[[10  4]
 [26 16]
 [33 31]]
|
[[10  4]
 [26 16]]

[[  9 -10]
 [-14  24]
 [-29  34]
 [  3  -6]]
|
[[  9 -10]
 [-14  24]]

[[ 15 -28]
 [ 36  -4]
 [ 13 -33]
 [  1  30]
 [ 18  32]]
|
[[ 15 -28]
 [ 36  -4]]

[[  0  20]
 [-20   8]
 [  2   8]
 [  4  27]]
|
[[  0  20]
 [-20   8]]

[[ 32   0]
 [ -4 -23]
 [-28  21]
 [-28  20]
 [-22 -30]]
|
[[ 32   0]
 [ -4 -23]]

[[-13   2]
 [  3  35]
 [ -3  -9]]
|
[[-13   2]
 [  3  35]]

[[ -3   2   1 -32  -6]
 [ -3  22   7 -10  13]
 [ -4   3   4 -34   1]
 [  0   4  -3 -18 -21]
 [ -2  24   5  -4   4]]
|
[[-3  2]
 [-3 22]]

[[-30 -10  -4  10]
 [ 22   2 -35  10]]
|
[[-30 -10]
 [ 22   2]]
---
[[  2  -3  -2   0   0   3  -1   0   4]
 [-24 -17  16  -2 -14  10  -6   6  -6]
 [  0   0   0   1   1   0  -1   1   0]
 [-19 -16  13  -2 -11   8  -4   5  -6]
 [-19 -13  11  -2 -10   5  -4   4  -5]
 [-10  28 -16  20  -3  26  15  -7 -20]
 [  1 -14   4 -15 -11  -5 -23  11  26]
 [ -3  29 -18  15  -2  18  17  -9 -13]
 [  4  20   6 -13 -26 -12  14  -9   1]]
|
[[ -3  -2   0   0   3  -1   0   4   2]
 [-17  16  -2 -14  10  -6   6  -6 -24]
 [  0   0   1   1   0  -1   1   0   0]
 [-16  13  -2 -11   8  -4   5  -6 -19]
 [-13  11  -2 -10   5  -4   4  -5 -19]
 [ 28 -16  20  -3  26  15  -7 -20 -10]
 [-14   4 -15 -11  -5 -23  11  26   1]
 [ 29 -18  15  -2  18  17  -9 -13  -3]
 [ 20   6 -13 -26 -12  14  -9   1   4]]

[[  9   2  27 -10  21  -1  -2]
 [ 36   1   9   9 -31  32 -34]]
|
[[  2  27 -10  21  -1  -2   9]
 [  1   9   9 -31  32 -34  36]]

[[-13  35   4]
 [-13  36   1]
 [-12  35   4]
 [-12  35   5]
 [-12  35   3]
 [-14  37  -5]
 [-12  35   5]
 [-13  35  -1]
 [-12  36   3]]
|
[[ 35   4 -13]
 [ 36   1 -13]
 [ 35   4 -12]
 [ 35   5 -12]
 [ 35   3 -12]
 [ 37  -5 -14]
 [ 35   5 -12]
 [ 35  -1 -13]
 [ 36   3 -12]]

[[ -6  -8  -5   9 -21  -7 -14   1  -5]
 [-13 -22   9  12   2 -17   3   3  -2]
 [ -2 -11  11   7  14  -9  13  -1  10]
 [  7   7  -1  -2 -17  13 -17   1 -12]
 [-18 -11   8  -9   3 -10  -2   3 -13]
 [-12  -5  -4  10  -3 -15 -11   9  -4]
 [ -6   4   1  -8 -14 -10 -15   7  -2]
 [ -1  -8   2   0  14  10  17 -12  -3]
 [-21 -10   0 -22 -18   2 -12   0 -32]
 [-11 -13   0 -13   5   5  18 -10 -11]]
|
[[ -8  -5   9 -21  -7 -14   1  -5  -6]
 [-22   9  12   2 -17   3   3  -2 -13]
 [-11  11   7  14  -9  13  -1  10  -2]
 [  7  -1  -2 -17  13 -17   1 -12   7]
 [-11   8  -9   3 -10  -2   3 -13 -18]
 [ -5  -4  10  -3 -15 -11   9  -4 -12]
 [  4   1  -8 -14 -10 -15   7  -2  -6]
 [ -8   2   0  14  10  17 -12  -3  -1]
 [-10   0 -22 -18   2 -12   0 -32 -21]
 [-13   0 -13   5   5  18 -10 -11 -11]]

[[27  6]
 [-2 31]]
|
[[ 6 27]
 [31 -2]]

[[ 31  33   7 -15   9  18  21  -6   8   9]
 [ 24  25   8 -15  -9  10 -10   5  25   9]
 [  4   4   5 -15  34  20  31   5   1  28]
 [ 15  14 -19 -15  -9  19   6  12   7 -10]
 [ 14  12   7 -15  17  24   1  19  31  34]
 [ 18  18 -11 -15  22  34  30  15   9  17]
 [ -5  -9 -16 -15  -1  15 -10  25  16   6]]
|
[[ 33   7 -15   9  18  21  -6   8   9  31]
 [ 25   8 -15  -9  10 -10   5  25   9  24]
 [  4   5 -15  34  20  31   5   1  28   4]
 [ 14 -19 -15  -9  19   6  12   7 -10  15]
 [ 12   7 -15  17  24   1  19  31  34  14]
 [ 18 -11 -15  22  34  30  15   9  17  18]
 [ -9 -16 -15  -1  15 -10  25  16   6  -5]]
---
[[  2   5   0 -33  -8]
 [ -6  -2 -15 -11  17]
 [ -2   2  -1   0  -1]
 [  0  -3   0  -8  -7]]
|
[[-33  -8   2   5   0]
 [-11  17  -6  -2 -15]
 [  0  -1  -2   2  -1]
 [ -8  -7   0  -3   0]]

[[  6   5  -5  -4  34]
 [-25 -23 -11  14   9]
 [-19 -31   1  20   7]
 [-17 -27  -5  31 -11]
 [-21 -38   3  34  26]]
|
[[ -4  34   6   5  -5]
 [ 14   9 -25 -23 -11]
 [ 20   7 -19 -31   1]
 [ 31 -11 -17 -27  -5]
 [ 34  26 -21 -38   3]]

[[ -1   1  -1  -7  -1  -1   5   1]
 [  2  -1  -1  -6   7   1  -2  -6]
 [ -3  -5   5  -6 -13  -5   6   9]
 [ -5   1   2   7  16  -6  -1  -5]
 [  2   2   1  -1  -9  -2  -8  -3]
 [-15   1   1   1 -28  -1   0 -10]
 [  4   3  -2   3  22   1  -1  -2]
 [ -2  -2   0  -9   4  -1  -5   2]
 [-18   3   0   4   4  -4  -4  -3]
 [  7   5   7   3   4  -4  -7  -5]
 [-15  -1  -6   2  19   2   3   8]]
|
[[  5   1  -1   1  -1  -7  -1  -1]
 [ -2  -6   2  -1  -1  -6   7   1]
 [  6   9  -3  -5   5  -6 -13  -5]
 [ -1  -5  -5   1   2   7  16  -6]
 [ -8  -3   2   2   1  -1  -9  -2]
 [  0 -10 -15   1   1   1 -28  -1]
 [ -1  -2   4   3  -2   3  22   1]
 [ -5   2  -2  -2   0  -9   4  -1]
 [ -4  -3 -18   3   0   4   4  -4]
 [ -7  -5   7   5   7   3   4  -4]
 [  3   8 -15  -1  -6   2  19   2]]

[[ 19 -19 -12   4]
 [  4 -11 -11  19]
 [-11  -1  -2   6]
 [  6   2   9 -14]
 [ -8   4  11 -20]
 [ 30  -6  -7 -12]
 [ -9 -12  -7   1]
 [ 12   2  12 -27]
 [-19   6  13 -11]
 [-24  10   4  14]
 [-29  16   0  20]]
|
[[-12   4  19 -19]
 [-11  19   4 -11]
 [ -2   6 -11  -1]
 [  9 -14   6   2]
 [ 11 -20  -8   4]
 [ -7 -12  30  -6]
 [ -7   1  -9 -12]
 [ 12 -27  12   2]
 [ 13 -11 -19   6]
 [  4  14 -24  10]
 [  0  20 -29  16]]

[[  2  -6  -1  -9   7 -31   0  18]
 [-11 -10  14  -5 -16  -6 -12  -7]]
|
[[  0  18   2  -6  -1  -9   7 -31]
 [-12  -7 -11 -10  14  -5 -16  -6]]

[[ -2   2  -4  -8  -7  -4   4]
 [-24  -4  24   8  33  27  37]
 [ 32   6  16  22   9  12 -20]]
|
[[ -4   4  -2   2  -4  -8  -7]
 [ 27  37 -24  -4  24   8  33]
 [ 12 -20  32   6  16  22   9]]

[[ -6 -37  -2 -32 -30  12 -32]
 [ -7  10  -3   7   7  30 -32]
 [ -7  24  -2  18  15   2  -7]
 [ -4   1  -3   0  -1  12 -22]
 [ -4   2  -1   1  -3 -21   4]]
|
[[ 12 -32  -6 -37  -2 -32 -30]
 [ 30 -32  -7  10  -3   7   7]
 [  2  -7  -7  24  -2  18  15]
 [ 12 -22  -4   1  -3   0  -1]
 [-21   4  -4   2  -1   1  -3]]

[[  2  -3  -1  -2  11 -14 -16  -3   3  31  -6]
 [ -3   1   0  -3   4 -18  11  -9   8 -30  -5]
 [ -9   2   0   4  11  19  15  12  -1 -12   2]
 [  4   0  -1   8   9   8   5   2  -6  28   7]
 [  4   1  -1  12  25   0  11   3   5   0  -8]
 [  4   0   0   5  18   6  -8  -3  -6 -14   1]
 [ -2   0   1  -4   0  15 -12   6   5  -2   2]]
|
[[ 31  -6   2  -3  -1  -2  11 -14 -16  -3   3]
 [-30  -5  -3   1   0  -3   4 -18  11  -9   8]
 [-12   2  -9   2   0   4  11  19  15  12  -1]
 [ 28   7   4   0  -1   8   9   8   5   2  -6]
 [  0  -8   4   1  -1  12  25   0  11   3   5]
 [-14   1   4   0   0   5  18   6  -8  -3  -6]
 [ -2   2  -2   0   1  -4   0  15 -12   6   5]]
